128 stands for zero in the data rows.
Some points, one per row:
[158  96 122 137 144 180 151 160  94  88 156 173  92  89 150  88]
[151 163 126 144 103 112 116 116 101 178 106 104 138 121 136 146]
[ 85 164  83 121 146 157  91 154 134 145 136 104 140  87  83 166]
[ 68 130 131 103 156 130 124 134 170  47 147 116 151 121  82 146]
[167 138 173  73 137 100 126 130  77  94 173 147  73 110 120  85]
[ 80 105 143 116 122 101 127  92 184  83  92  98 167 138 120 161]
[145 155 111 161 103 104 120  91 171 128 111 158 127 217 176 149]
[126  77 168 105 115  64 136  89 186 164  67  96 138 158 134 142]
[ 94 119 110 125 176 184  89 186 112 116 194 111 109  77  81 152]
[117 152 107 162 102 120  89 119 144 189 115 140 146 152 146 141]
[202  74 171 121 110  57 160  84 154 215  71 142  91 188 183 100]
[112 147  91 163 132 162  84 125 154 122 126 144 140 136 146 172]
[133 125 126 135 116 146 157 145  93  89 173 139 135 123 137  94]
[202  93 160 127 148 119 166 128  95 194 123 157  79 169 151  94]
[138 118 136 112 152 134 134 133 128 163 108 100 119 106  97 144]
[135 108 134 140 101 152 160 135  98  85 141 121 154 110 140  99]
[200 131 174  79 121  91 134 119  74 122 148 160  58 115 159  77]
[168 131 131 132 134 118 157 130 132 155 147 157 117 179 132 100]
[156 116 138 133 167 151 152 159  78 150 173 129 112 144  94 103]
[158 141 117 158  87  94 102  91 156 213  81 171 121 177 193 121]
[155 106 113 157 124 183 145 164  87 104 180 160 109 118 141 101]
[ 70 146  75 171 185 227 124 196  78  57 206  90 188  59  25 143]
[138  85 150  96 163 127 128 138 131 127 123 119  75  99 126 132]
[ 78 187 106 121 169 134  90 140 162 109 137 159 138 138  91 137]
[ 74 133 125 107 149 138 125 134 162  55 146 119 147 126  96 146]
[ 43 141  98 119 126 155 111 137 145 112 121  43 200  50  48 174]
[175 128 172  72 141 104 129 128  70 105 171 147  60 109 122  87]
[ 73 131 126 111 151 145 121 140 157  42 161 113 150 126  78 147]
[103 187 132  94 159  62  98 104 190 133 128 142 105 209 111 137]
[202 129 144 128 130 106 165 113 135 164 121 188  87 196 177  97]
[121  31 137 150 121 147 130 123 147 139  74 111 130 116 138 137]
[129  35 133 155 115 139 127 113 160 157  61 133 120 126 169 131]
[218  89 132 163 115 167 163 141  77 166 136 176  79 132 194  87]
[184 156 140 151  93  95 129  95 111 207  69 126 117 139 181 141]
[120 130 140  86 168 120 130 144 137 172 105 101 117 100  82 146]
[149 147 137 104 105  94 151  99 153 142  97 151 122 154 162 119]
[119 146 120 118 142 155 105 156 103 115 151 170 100 101 144 130]
[ 94 139 110 123 160 167 102 155 142 107 175 144 110 122 114 153]
[109 129 138 128 116 123 112 108 113 137 111  70 151  98  95 157]
[121 121 131 132 161 158 139 167  85 131 185 104 138 135  68 118]
24 more points follow, each with its number after it:
[144 109 137 132 103 144 159 134  92  76 149 133 135 118 138  86] 0
[107 135 129 122 103 113 116 114 158 164  97 138 127 127 165 157] 1
[155 141 136 125 116  99 162 112 115 126 150 113 112 148 147 123] 2
[ 51 136 101 120 121 147 112 125 144 119 115  44 193  66  57 179] 3
[ 93 167  99 151 121 126 111 119 163  79 152 122 165 193 112 161] 4
[127  91 134 110 164 135 166 138 140  85 137  90 128  96  81 118] 5
[ 71  97 147 105 144  92 113 124 175 115 130  68 169 134  67 161] 6
[ 96 108  88 160 166 199  95 148 142 128 139 137 134 106  98 148] 7
[ 26 103 122 107 143 105  86 138 170  90 140  43 200 114  30 174] 8
[ 55 149 107 123 118 130  93 138 156 137 130 105 165 104 115 179] 9
[ 93 128  85 162 164 196 100 152 138 115 145 128 139 105  99 158] 10
[ 55 133 144  92 125 121  90 144 105   9 156  64 173  55  59 133] 11
[183 139 128 159  74  81 116  78 162 219  53 189 102 186 230 115] 12
[133 116 143 125  93  97 126  93 163 186  65 142 115 137 201 151] 13
[ 58 184  85 147 132 134  94 134 166  55 184  98 195 177  68 171] 14
[169 142 121 143  95  87 132  74 177 136  94 177 107 231 199 139] 15
[ 57 112 111 165  80  99 133 110 173 101 105  31 227 140 110 198] 16
[176  78 112 155 134 167 145 146  98 193 144 123  97 107 142 111] 17
[179 108 123 161 111 171 146 147  83 122 164 170  99 130 167  93] 18
[140 174 120 154 111 121 110 119 101 168 113 101 143 116 126 154] 19
[152 145 124 128 144 125 145 135 131 129 159 155 119 176 122 104] 20
[ 82 131  84 169 120 168 112 150 112 142 113  90 177  69 113 162] 21
[146 160 125 148 107 115 118 116 109 173 108  96 140 125 130 146] 22
[231 103 134 153  98 147 161 123  81 165 129 193  66 143 225  79] 23
Which two of these numbered points are nearest to each point below, ignoring the direction in which the first points spread most? Their numbers follow each, nearest first.
[125 112 134 137 103 154 152 138  96  71 157 118 151 115 122  99] > 0 2
[145 106 140 135 107 151 167 137  92  76 146 127 142 114 140  86] > 0 18
[162 141 132 122 150 126 148 141 133 139 154 158 113 171 121  99] > 20 2
[ 52  99 113 118 183 167  92 171 145  52 127 142 139  66  87 117] > 7 10
[ 82 162 112 124 128 128 135 149 107  71 200  64 161  99  73 145] > 2 22
[155 100 149 137 100 132 162 118  93  96 127 131 129 128 149  93] > 0 2
[132 143 125 123 153 125 140 150 127 130 163 136 128 162  98 112] > 20 2
[199  77 163 130  78 113 185  94 104 125  90 159 103 152 208  78] > 0 5
[ 76  70  83 187 129 195 116 197  76  79 212  64 198  85  56  94] > 17 0
[169  86 131 129 130 177 159 156  87 108 149 180  82  98 161  87] > 23 18
[117 156 105 131 153 137 138 161 126 113 194 126 149 165  78 115] > 20 2
[121 124 100 154 138 192 129 180  79  92 218 135 125 106 105 107] > 18 23
[ 87 173  95 153 121 126 105 123 168  78 167 117 167 191 101 169] > 4 14
[134 167 124 130 140 115 117 106 167 166  87 199 104 163 165 128] > 12 1
[198  78 142 133 131 160 171 137 104 123 119 196  63 112 192  87] > 23 18
[154 118 145 127  84  93 146  85 172 200  55 157 103 151 229 143] > 13 1
[120 124 104 168 114 146 118 127 120 181  69 119 143  83 154 150] > 21 13
[ 61 147 119 105 150 138 120 140 169  47 154 113 149 120  84 152] > 15 2
[141 143 124 130 131 156 121 148 104 129 145 189  85 117 168 116] > 23 18
[105  46 126 149 118 148 125 120 152 126  85 111 149 111 136 141] > 13 21
[191 153 143 151  95  97 130  89 109 209  67 136 107 138 192 132] > 19 22
[155 141 144 110 100  89 153  90 149 147  81 137 127 149 163 116] > 1 2
[115 143 117 121 139 155 104 155 102 109 156 169 104 106 139 126] > 18 23
[ 86 160 100 160 119 126 103 121 155  76 164 111 164 191 102 171] > 4 14
